In the rows, 128 means zero.
One turn moves every row onto another: examples first, then more rows asked:
vesav: [121 127 112 118 131 125 138 134  90 109 124 100 175 134 154 183 103 119]
mepu: [106 123 141 122 157 136 144 158 148 125 114 125 126 157 153 140 117 116]
Logub: [116 134 134 131 138 110 147 136  87 108 104 110 176 142 148 176 101 130]
laz: [114 117 137 112 155 146 154 148 133 116 119 122 137 170 159 135 125 123]
temo: [ 99 139 144 127 176  96 131 150  92 136 123  97 160 145 133 164  84 136]
Kun: [119 118 117 129 140 122 143 127  71 109 109  95 167 147 143 169 105 120]
pozak: [134 118 142 117 173 144 142 160 113 133 125 114 125 174 157 142 121 113]
mam: [132 124 140 114 180 134 155 161 137 141 122 115 130 168 143 142 118 116]
Kamu: [113 128 125 125 177 124 145 137  75 115 158 109 142 130 147 163  87 148]
ton: [152 128 120 141 137 127 147 125 128 125 141  91 138 121 116 136 114 144]
timu: [114  94 134 128 185 129 120 131 102 114 125 107 138 135 151 188  92 122]
lago: [107 107 128 138 189 132 137 129  96 104 132 103 145 145 135 194 106 129]
nila: [146 128 110 135 128 140 130 129 132 124 142  91 148 123 123 136 105 132]
Mup: [122 112 146 116 174 136 145 158 140 116 113 117 133 159 148 131 124 116]
noni: [123 110 127 146 177 134 130 129  94  95 121 121 152 143 142 183  89 120]
livep: [134 102 142 107 171 138 143 160 132 144 132 107 131 167 153 148 119 120]
Gof: [ 88 137 132 123 167 104 132 131 105 124 119 100 169 167 134 163  83 129]
tuga: [139 137 141 135 130 127 151 133 131 131 133  71 127 113 125 154 106 133]
kudot: [132 136 129 145 138 126 142 129 140 128 115  69 136 120 114 148  96 134]
Mul: [148 132 123 147 128 127 131 119 134 116 136  87 148 134 125 144  98 148]
fese: [147 137 123 135 132 121 158 137 135 117 129  73 139 121 124 142 101 135]
Nuva: [ 95 137 120 124 171 126 153 125  79 129 132 103 137 124 143 161  86 151]
Lize: [140 139 124 146 138 122 144 144 129 120 143  66 133 120 122 158 106 146]
lus: [ 91 136 131 130 161  99 120 143 106 141 118 113 154 156 140 168  87 113]
did: [146 121 115 148 145 134 129 125 125 128 141  76 136 130 110 141 104 130]
bune: [112 128 146 114 171 142 142 165 132 129 102 119 134 155 160 138 118 128]
Razu: [100 139 137 119 154 119 142 118  86 128 153 107 137 119 149 167  95 145]
depor: [118 120 140 105 169 139 163 163 125 139 130 105 130 166 155 148 130 129]

vesav -> lus
Logub -> temo
kudot -> depor
Where do these go?
bune -> Lize
Kun -> Gof
ton -> Mup
mepu -> tuga

